In the rows, zero is written as 128.
name the system of each run:
seq 1, Z139 (8 x 22):
[[130 134 117 147 147 115 155  83  84  89 138  96 152  80 126  96  48 192
  174  74  76 161]
 [109  58  80 107 114 175 131 130 143 191  91 115  85 116 119  82 131  73
   78 158 123 135]
 [137 112 193 136 128  61  57 138  86 112 102 168 146 120  56 106 137 161
  128 123 141 138]
 [136 137 135 172 120 191  99  73 127 101 106 114 153 135 203 121 131  79
  106 138 149 177]
 [135 154 133 110 112 102 161 164 180 121 134 163 134 158  83 172 149 124
  110 206 181 123]
 [128 184 126 159 136 116 165 106 134  81 142  87 191  79 128 131  88 165
  160  97 106 132]
 [114 104  73 111 113 157 150 153 181 180 106  79 130 103 128 122 136  83
  121 141 107  90]
 [139 105 151 117 124  73  73 166 110 142 101 125 145 118  81 130 132 156
  180 103 103 101]]
seq 2, Z504 (8 x 22):
[[129 103 119 140 152 135 113 118  95 157 129 115 102 104 152  95 141 119
  139  76  91 104]
 [119 106 165 108 119 114  69 141  87 140 125 155 110 168 132 131 146 126
  131 107 132 146]
 [147 136 152 137 138 115 133 101  98  71 159 150 128 156 159 135 112 154
  132 109 134 146]
 [117 108 108  95 103 154 157 118 144 102 146 119 124 175 162 142  95 116
  110 137 135 153]
 [ 96 145 117 103 127 120 191 131 130 130 160 140 113 122  95 111 108 145
   91 135 140 143]
 [103 125 116 135 140 141 152 121 126 145 145 113 118  91 137  84 146 105
   80  93 119 105]
 [ 87 146 162 121 118 125  94 152 115 159 135 134 134 134 128 120 174 103
   96  95 140 121]
 [118 175 160 143 137 118 120 128 110 107 162 131 148 138 166 146 154 136
  137  84 129 119]]
seq 3, Z91 (8 x 22):
[[104  62  86  77 102 167 111 160 135 221  93 126  71 155 116 118 139  85
  119 164 123 145]
 [178  85 162 128 160  76  92 114  60  98 141 184  84 158 115 120 120 181
  165 112 119 134]
 [126  94 135 112  79 182  87 108 142  91 110 114 150 197 195 147 108  79
  101 148 152 175]
 [120 123 157 111 108  77 132 142 133 103 116 164 149 127  32 116 101 158
   93 177 168 160]
 [136 166 142 175 131 133 142  77 125  48 140  99 192  93 162 115  92 142
  123  98 122 149]
 [ 91 150 112 143 111 151 139 138 172 170  96  96 163  69  90  99 147  87
   81 151 140 129]
 [156 163 139 178 179  86 134 129 116 137 137 134 133  66 108 118 165 151
  164 105 110  77]
 [138 137  98 137 128 172 125 142 163 164 121  92 130 138 195 165 164  77
  160 128 115  91]]
seq 4, Z176 (8 x 22):
[[120 123 128 152 141 117  88 123  96 146 108  71 163  64 135  95 119 141
  176  43  64 101]
 [140 121 131 112 128 140  79 173 137 194 121 143  90 183 171 180 202  87
  169 132 132  90]
 [153 170 162 124 149  65 152 139 109  79 176 172 128 163 107 174 123 195
  173 131 142 127]
 [106 134 112  99 103 178 161  93 118  98 153 120 124 183 185 145  73 129
  123 131 138 206]
 [108  81 109  94 112 117 162 134 137 139 117 150 102 119  53  86  95 129
   67 172 145 148]
 [108  94 140 150 132 121  90 105  90 123 107  97 152  67 116  54 108 126
  103  63  91 127]
 [126 113 146 138 128 138  69 156 135 173 113 131 116 139 159 129 208  66
  104 112 137  79]
 [142 188 171 150 147  77 131 148 136  91 165 149 159 132 122 162 168 151
  141 117 146  88]]
seq 5, Z91 (8 x 22):
[[138 188 104 162 153 176 173 104 141 143 152 127 114 128 187 158 148 111
  149 153 140 148]
 [135  72  95  90 118  99 147 166 162 146 118 106 118 120  87 118 123 125
  128 132 104  66]
 [126 156 136 132 144 136 109 117  78 151 136 131 116 135 152 143 115 159
  198  98 105 171]
 [145  69  97 117 127 159 143 113 140 134 123 138  83 151 151 110 130  89
   89 165 141 126]
 [126 100 165 106 109  83  71 149 102 113 112 136 148 145  92 128 115 154
  146 104 120 132]
 [133 157 137 152 128 162 137  92 123 102 138 145 133 147 167 139 122 116
  116 159 161 183]
 [124  95 126 112 102  99 136 145 165  97 113 112 163 112  81 108 111 123
   89 140 131 100]
 [115 188 147 157 138 128 127 113 107 127 132 118 162  97 128 128 122 150
  159 105 123 161]]
seq 6, Z176 (8 x 22):
[[166 114 104 135 146 158 155 110 137 133 138 165  73 166 164 148 146 102
  125 191 159 141]
 [166 107 132 149 130 101 138  96 133  61 109 137 159 107  88 108  78 157
  124 166 140 150]
 [132 119 105 168 136 189 121  80 121 147  95 112 123  94 161  89 119  89
  113 147 131 173]
 [180  85 111 160 149 108 125 128 161 126  95 132 125  89  97 106 151 105
  114 170 130  71]
 [166 158 142 190 144 137  89 101 124 110  97 109 172  92 154 137 136 124
  177 127 120 135]
 [179 140  96 157 153 157 157 120 159 143 126 138 102 138 166 167 156 102
  158 188 146 114]
 [181 126 112 151 136 111 152 108 148  81 105 125 154 112 102 145  81 160
  177 182 126 144]
 [156 114  86 156 141 181 139  81 122 149  94 117 109 107 151 116  94 120
  164 169 119 182]]
seq 7, Z366 (8 x 22):
[[167  84 176 129 123  66  37 145  94 108  91 151 145 137  86 130 131 157
  171 119 121 113]
 [141 168 124 180 156 172 159  68 111 127 128 158 111 102 144 105 125 118
  102 180 165 201]
 [147  98 129 110  94  82 132 158 192  74 104 110 186 127  70 141 105 132
  113 173 139  88]
 [136 179 152 175 141 137 103  87  88 100 120 114 169 103 154 129 101 159
  182  98 114 183]
 [129 119  66 135 127 159 193 117 181 138 111  84 142  79 113 110  98 107
  112 168 119 118]
 [157 104 135 132 120 102  63 151 124 137  83  97 160 117 115 145 125 140
  206 108  92 103]
 [150 143  90 160 153 185 148  93 119 172 112 133  92 115 159 131 125 114
  163 171 132 176]
 [168  67 103  95 106 105 122 158 170 121  94 125 128 158  92 154 104 130
  155 187 126 103]]
seq 8, Z429 (8 x 22):
[[116 128 152 153 128 120 129 105 128  81 137 131 155 103 128  86 135 112
   56 115 147 124]
 [107 170 129 150 127 158 155 120 155 131 144 124 143 114 152 122 162  88
   76 141 157 127]
 [112 176 116 124 118 132 175 144 174 109 156 100 165 126 146 160 134 121
  125 125 134 100]
 [ 97 159 101 107 117 155 161 135 141 148 146  88 141 133 159 152 108 132
  161 104 103 139]
 [130 125  97 110 132 123 134 154 134 173 119 102 120 123 120 148 122 142
  191 121  93 108]
 [136  89 131 108 127 106  85 142  97 142 114 121 119 140 127 130 117 146
  178  91  95 120]
 [149  90 146 124 136 118  79 130  91 152 109 162  89 151 123 125 145 126
  146 138 131 139]
 [155  99 159 129 132  95 105 126 108  96 127 174 114 153 105 122 132 140
  111 152 154 133]]
seq 9, Z535 (8 x 22):
[[105 141 111  88 126 138 158 160 128 211 128 178  65 158  79 147 145 130
  132 202 166 177]
 [124  80 134 118 144  81 167 102  88  76 161 148 111 100  82  55  80 174
   71  88 112 123]
 [ 63 167 169 133 112 163  94 129 107 172 133 153 125 137 139 105 182  78
   55 119 175 177]
 [126 160 147 106 155  63 190 163 134 110 200 174 100 149  95 147 164 164
  109 123 149  74]
 [ 85 164 156 126 110 154 142  91 101  64 178 118 157 155 195 124 104 129
   88  68 135 172]
 [ 83 190 107  85 125 152 195 160 142 187 170 142  91 165 130 175 144 132
  139 150 148 155]
 [105 100 102  89 140 115 193 115  96 104 183 117  96 128 138  91  74 166
  113  67  86 121]
 [ 73 127 128 103 121 177 113 126  84 197 143 140  75 158 168 108 155  95
  100  97 133 176]]
seq 10, Z366 (8 x 22):
[[114 163 127 125 118 171 105 147 139 167 137 106 130 170 205 179 173  87
  161 109 126 119]
 [104 135  96  69 118 142 177 164 145 166 162 130  89 189 148 179 128 130
  151 135 125 124]
 [125  74 125  74 126 114 127 138  90 120 164 143  79 187 158 131 112 146
  139  82 105 118]
 [ 91  92 136  99 132 129 128 123  76 158 149 164  69 142 113  76 128 129
   76 104 131 160]
 [125 104 163 130 148  81 118 141 107 123 149 178  98 124  87  88 172 125
   61 118 153  91]
 [108 163 190 155 128 119  96 122 114 101 145 164 147 138 139 115 180 101
   61 119 176 134]
 [ 89 203 155 130 117 113 167 145 162  96 172 132 172 129 124 146 156 120
   76 126 166 118]
 [ 92 175 144 121 114 118 147 138 145  83 174  89 183 134 167 146 130 131
  117  60 114  93]]
seq 11, Z347 (8 x 22):
[[117 155 189 140 142  93 121 117  89  73 180 173 129 151 140 119 154 147
   81  91 157 128]
 [102 132 112 129 127 176 174  93 133 102 170 115 120 136 196 106 123  93
   64 102 135 137]
 [ 83 165 131 135 143 121 163 150 141 165 158 129 123  86 111  99 185 100
   68 100 140  86]
 [ 96 127 120 118 141 144 116 137  95 175 152 102 106 121 175 114 153 115
  148  47  85 103]
 [ 97 147 121  98 103 154 108 176 157 192 127 114 123 172 159 177 181  83
  141 128 135 107]
 [ 96 164 160  84 116  96 120 173 109 140 172 153 119 186 130 176 152 156
  158  94 133 128]
 [ 83 133 120  67  98 155 158 138 121 131 164 138 100 204 156 156 100 133
  117 126 141 178]
 [ 75 137 148  83 111 115 149 148 111 155 156 171  97 155  84 110 140 130
   63 136 165 162]]
seq 12, Z429 (8 x 22):
[[159 189 144 189 176  79 125 128 118 131 122 114 169  47  98 131 149 170
  200  99  99  88]
 [141  33 105 103 105 171  86 113 124 112 117  91 109 173 217 115 122  78
  114  89  96 100]
 [122 178 167 131 107 117  67 166 136 176  88 158 150 150  85 173 171 121
  165 184 171 167]
 [190 111 125 144 157 109 165  86 110  40 164 145 113 156 172 146  87 169
  160 127 118 125]
 [102  84 105  96  85 163 121 124 139 152  84 123 127 135  90 102  83 105
   95 180 144 198]
 [159 169 142 191 169  90 141 108 121 109 119 131 163  44  82 104 131 161
  151 131 123 116]
 [131  64 109 132 111 166 109 103 142  98 115  86 140 129 190  93 122  74
   79  99 112 101]
 [111 189 153 148 108 140  91 157 158 162  99 125 172 125 117 162 179  96
  138 162 162 145]]
seq 13, Z139 (8 x 22):
[[166 108 143 180 147 123  79 108 119 122  91 135 137  95 131 104 156 104
  128 137 129 112]
 [125 118 149 109  85 134  91 140 152  97 111 124 164 178 146 162 126 103
  115 151 155 147]
 [144 189 124 155 146 132 156 123 139 131 131 138 139 119 123 166 130 147
  174 168 145 155]
 [147 104  91 122 122 126 175 122 170  90 127  90 151 111 129 128  90 130
  129 141 110  98]
 [ 97 129 113 104 109 126 123 151 132 171 105  96 146 105  88 123 105 138
  153 119 104 143]
 [166  86 121 157 143 124  88 116 115 145  85 119 124  95 123 102 135 117
  154 129 105 109]
 [135  85 142 106  91 135  74 132 128 114  95 129 140 173 136 142 113 112
  130 149 137 155]
 [151 156 130 150 140 137 128 109 120 130 116 152 127 133 119 150 115 143
  164 178 152 180]]
seq 14, Z535 (8 x 22):
[[141 135 126 143 115 148 100 149 176 143 102 107 153 134 154 157 176  73
  124 154 144  92]
 [163 131 133 134 132  91 118 142 141  96 120 108 166 126 122 160 113 159
  191 119 102  94]
 [155 131 105 164 125 172 118  96 146 116  93  90 158 113 172 137 109 103
  161 149 121 151]
 [150  94  95 110 111 122 118 157 168 155  84  99 142 121  93 146 110 125
  173 165 108 108]
 [160  94 119 167 143 123  93 104 114 123  83  99 149  73 118  92 108 130
  156 116  95 120]
 [160  97 126 151 120 137  77 138 159 148  75 120 143 120 126 130 164  80
  129 167 137 102]
 [174 112 147 150 130  83  87 136 140  94  94 126 165 114 100 140 126 144
  168 144 121  98]
 [163 139 130 177 122 147 103 101 154  94  85 105 182 103 141 138 121 106
  143 164 139 143]]
seq 15, Z504 (8 x 22):
[[133 188 127 175 141 155 138 101 135 122 126 108 161  96 161 139 134 120
  149 128 133 149]
 [137 124 107 102 117 123 132 170 168 155 124 116 126 157 131 175 149 114
  162 151 126  89]
 [126 143 121 134 139 109 134 126 111 138 117 111 145  89  91 121  93 168
  176 116  98 145]
 [162  93 105 143 151 148 114 115 114 161 109 134  85 127 152 121 140 111
  155 143 114 123]
 [141  83 149 108 114  89  90 141 112 112 106 142 133 144  89 121 112 145
  133 131 127 128]
 [152 124 133 161 136 143 123  85 113  93 116 138 134 119 145 112 105 130
  125 148 141 168]
 [143  99 118 113 109 128 139 137 165 107 122 132 131 157 126 143 127 105
  104 170 151 115]
 [114 148 125 138 119 121 156 120 147 110 120 114 165  90  89 111 105 138
  110 145 137 145]]
seq 16, Z347 (8 x 22):
[[142 106 187 122 110 107  38 138 100  78 131 135 153 189 184 155 151 124
  145  74 125 109]
 [122 199 141 137 118 163 168 111 158  86 168 141 148 177 195 183 143 107
  107 164 176 162]
 [102 153 126 102 144  87 220 135 137  88 204 144 117 118 100 110 119 162
   70 101 135  91]
 [ 64 126  91 111 120 169 161 113 109 176 134  85 118  83 130  71  95 118
   97  78  95 158]
 [117 107 118 125 143 134  96 163 118 235 105 144  74 113 106 109 194  89
  126 135 125 103]
 [125 101 168 108 109 115  32 159  99 141 116 125 134 181 165 156 162 114
  166  75 112 107]
 [121 180 151 117 106 155 125 134 143 111 154 149 137 207 187 202 152 111
  145 155 172 163]
 [105 155 144  87 126  90 198 142 135  77 201 159 118 170 114 142 118 161
   82 124 153 121]]

runs to name:
seq 17 (2 x 22):
[[160 181 123 148 146  94 206 100 142  40 163 119 173 106 115 152  66 197
  167 134 122 134]
 [ 76 149  84 117  82 201 153 119 174 143 103  58 178 110 158 129  90  82
  110 139 123 175]]
 -> Z535
seq 18 (2 x 22):
[[126 114 123  92 122 111 117 155 107 155 129 135 107 160 113 153 111 159
  185 122 109 141]
 [147  87 130 112 143 102 111 128  86 142 125 155  88 136 102 113 113 158
  158 123 111 138]]
 -> Z429
seq 19 (2 x 22):
[[ 85 137 145 110 109 146  88 141 106 158 130 111 136 144 157 125 145 107
  125  75 116 143]
 [108 134 145  97 129  93 141 170 131 142 165 155 108 157 113 141 166 128
  106 115 140  89]]
 -> Z176
seq 20 (2 x 22):
[[143 122  98  65 105  93 182 161 162 101 139 124 134 181  88 194  58 188
  198 175 118 136]
 [ 99 110  98  93 119 159 147 102  72 166 119 121  95 130 114 106  45 171
  172 120 100 233]]
 -> Z176
seq 21 (2 x 22):
[[114 155 166 119 168  80 133 129  41 160 167 203  68 134  74 113 129 203
  158 107 134 179]
 [162  46 119 131 145 145 116  84  93  72 149 115  95 151 219  94 112 112
  108  65  91  93]]
 -> Z504
seq 22 (2 x 22):
[[131 142 106 143 128 153 166 123 173 117 139 109 143 118 159 134 147  91
   98 145 140 101]
 [113 145 127 111 126  95 135 165 137 153 131 114 144 107  87 134 134 148
  154 114 111 102]]
 -> Z91
seq 23 (2 x 22):
[[144  81 164  92 116  58  95 152 106  73 144 142 139 167 103 135 109 173
  143  88 113  95]
 [ 96 149 138 157 147 163 141  73  74 129 147 147 108  99 148  71 118 124
   81 100 138 196]]
 -> Z366
seq 24 (2 x 22):
[[171  68 132 136 133 175  70 106 103 143 112 167  63 195 209 142 168  78
  130 161 148 150]
 [184 130 174 168 159  72 133 103 115  58 139 203 125 131  81 116 135 159
   95 184 180 136]]
 -> Z176
seq 25 (2 x 22):
[[130 164 116 152 125 143 143 106 142 110 112  97 174  96 126 138  92 144
  162 142 122 164]
 [172 106  93 136 153 106 169 127 146 127 120 133 108 104  94 125 109 150
  156 169 118 107]]
 -> Z347
seq 26 (2 x 22):
[[150 122 104 150 147 136 190  82 128  80 143 127 127 102 132 103  80 148
  114 144 127 148]
 [ 82 124 115 103 103 129 155 139 146 146 122 115 142 100  77  95 107 122
   79 134 135 144]]
 -> Z139
seq 27 (2 x 22):
[[172  88  99 155 175 129 147  91  93 144 117 153  71  95 116  90 109 148
  156 149 108 142]
 [159  59 131 134 114 127  76 123 136 127  66 141 126 127  95 105 126 100
  107 183 144 139]]
 -> Z366
seq 28 (2 x 22):
[[132 165 164 141 145 114 116 125  89 151 133 196  98 149  99 140 151 151
  141 166 171 183]
 [157  86 117 117 142  99 182 107 126  68 158 155 103 137 110 103  96 151
   93 143 137 116]]
 -> Z429
seq 29 (2 x 22):
[[102 106 128 113 119 136 149 108 114 113 143 140 114 128 119  86 110 120
   68 123 142 154]
 [108 124 137 147 139 138 117 115 106 151 126 141 113  99 122  78 154 101
   76 112 139 135]]
 -> Z347
seq 30 (2 x 22):
[[119  93 150 117 154 111 120 125  82 126 177 160  73 148 162  92 170 121
   79  66 120  85]
 [ 70 133 169 106 109 125 105 153 113 159 149 164 106 151 117  99 184  90
   40 108 169 132]]
 -> Z366
seq 31 (2 x 22):
[[104 169  83 145 137 175 189 115 159 175 126 107 124  81 125 118 130 102
  112 165 137 150]
 [116 121 121 122 138  94 131 177 153 177 125 120 123  92  84 113 177 111
  114 117 114  57]]
 -> Z504
seq 32 (2 x 22):
[[142  97 137 143 145 124  97 105  84 121 120 122 121 110 149  95 120 134
  144  82  96 126]
 [141  92 138 127 120 131  83 143 136 152  98 145 113 143 124 127 165  90
  111 157 147 116]]
 -> Z429
seq 33 (2 x 22):
[[142 135  99 104 107 121 202 144 203  73 151 108 158 155 130 173 105 124
  113 176 147  95]
 [ 87 162 107  99 115 116 170 138 127 141 134  85 162  92  84 126  66 180
  171 102  91 155]]
 -> Z91
